[[145 126 112 140 121]
 [140 132 105 122 123]
 [136 120 120 123 134]
 [114 128 144 122 134]
 [144 132 104 125 121]]
:
[121 122 120 128 144]

[[131 106 138]
 [128 136 130]
 [141 148 110]
 [134 143 140]
 [115 123 149]]
:
[138 136 141]

[[137 127 130 126]
 [126 138 128 136]
 [129 123 123 132]
 [132 129 132 106]]
:
[126 128 123 132]

[[115 128 136 139 125]
 [129 135 130 153 110]
 [107 143 144 136 135]]
:
[125 153 144]

[[116 131 118 121]
 [127 139 137 133]
 [110 140 118 135]
 [103 140 118 137]
 [117 143 130 127]]
:
[121 137 140 103]

[[128 127 106]
 [129 125 121]]
:
[106 125]
---
[[135 128 126 129 116 132 123]
 [117 133 148 116 154 100 150]
 [130 130 127 123 122 129 126]
 [136 130 121 134 112 136 122]
 [123 133 122 125 126 133 123]
 [132 120 125 138 128 134 125]
 [127 132 129 122 125 126 129]
 [141 105 129 147 129 135 124]
 [119 122 138 123 152 114 140]
 [133 123 125 138 125 134 124]]
:
[[132 123 135 128 126 129 116]
 [100 150 117 133 148 116 154]
 [129 126 130 130 127 123 122]
 [136 122 136 130 121 134 112]
 [133 123 123 133 122 125 126]
 [134 125 132 120 125 138 128]
 [126 129 127 132 129 122 125]
 [135 124 141 105 129 147 129]
 [114 140 119 122 138 123 152]
 [134 124 133 123 125 138 125]]

[[114 114 108 155 112 115 110 115 110 109 120]
 [103 132 102 131 104 101 106 101  98  98 106]
 [153 126 145 137 151 147 153 149 143 139 151]]
:
[[109 120 114 114 108 155 112 115 110 115 110]
 [ 98 106 103 132 102 131 104 101 106 101  98]
 [139 151 153 126 145 137 151 147 153 149 143]]

[[125 129 129 129 116 120 128 130 130 126 127]
 [108 130 126 120 141 150 146 128 130 125 146]
 [132 123 128 129 142 134 130 128 122 131 129]
 [129 132 139 122 137 118 119 136 130 120 121]
 [127 134 129 130 133 120 126 127 131 131 126]
 [128 128 128 128 123 129 127 128 128 128 128]
 [129 126 129 129 128 129 129 130 125 127 127]
 [129 128 128 131 123 126 128 129 129 129 128]]
:
[[126 127 125 129 129 129 116 120 128 130 130]
 [125 146 108 130 126 120 141 150 146 128 130]
 [131 129 132 123 128 129 142 134 130 128 122]
 [120 121 129 132 139 122 137 118 119 136 130]
 [131 126 127 134 129 130 133 120 126 127 131]
 [128 128 128 128 128 128 123 129 127 128 128]
 [127 127 129 126 129 129 128 129 129 130 125]
 [129 128 129 128 128 131 123 126 128 129 129]]

[[129 134 131 127 128 124 112 129 128 120 125 132 126 118 122 128]
 [127 129 132 137 131 134 137 128 129 114 137 141 137 124 125 128]
 [127 137 136 121 130 133 128 128 129 150 122 116 121 120 123 127]]
:
[[122 128 129 134 131 127 128 124 112 129 128 120 125 132 126 118]
 [125 128 127 129 132 137 131 134 137 128 129 114 137 141 137 124]
 [123 127 127 137 136 121 130 133 128 128 129 150 122 116 121 120]]

[[132 124 113 116 141 141 114 136 113 121]
 [128 130 138 137 119 118 140 119 140 136]
 [103 151 136 136 119 120 146 117 143 137]
 [136 119 112 114 143 143 111 140 110 117]
 [138 117 112 114 143 143 109 141 109 117]]
:
[[113 121 132 124 113 116 141 141 114 136]
 [140 136 128 130 138 137 119 118 140 119]
 [143 137 103 151 136 136 119 120 146 117]
 [110 117 136 119 112 114 143 143 111 140]
 [109 117 138 117 112 114 143 143 109 141]]

[[145 143 130]
 [140 132 130]
 [130 127 138]
 [132 143 138]
 [146 154 137]
 [143 143 132]
 [131 121 129]
 [126 117 131]
 [128 118 130]
 [142 145 135]]
:
[[143 130 145]
 [132 130 140]
 [127 138 130]
 [143 138 132]
 [154 137 146]
 [143 132 143]
 [121 129 131]
 [117 131 126]
 [118 130 128]
 [145 135 142]]

[[153 153 125 152 139 109 148 140 109 103]
 [109 131 105 135 124 115 142 111 137 133]]
:
[[109 103 153 153 125 152 139 109 148 140]
 [137 133 109 131 105 135 124 115 142 111]]

[[119 126 123 127 128 128]
 [113 126 133 117 107 113]
 [131 112 118 157 130 124]
 [150 141  99 150 100 110]
 [107 154 125 132 107 126]
 [141 130 103 136  98 115]]
:
[[128 128 119 126 123 127]
 [107 113 113 126 133 117]
 [130 124 131 112 118 157]
 [100 110 150 141  99 150]
 [107 126 107 154 125 132]
 [ 98 115 141 130 103 136]]

[[135 110 118 112 105]
 [128 138 138 154 144]
 [129 120 122 127 114]
 [134 117 120 102 113]
 [119 133 133 149 133]
 [130 114 118 104 107]
 [130 125 125 121 118]
 [127 126 130 125 134]]
:
[[112 105 135 110 118]
 [154 144 128 138 138]
 [127 114 129 120 122]
 [102 113 134 117 120]
 [149 133 119 133 133]
 [104 107 130 114 118]
 [121 118 130 125 125]
 [125 134 127 126 130]]
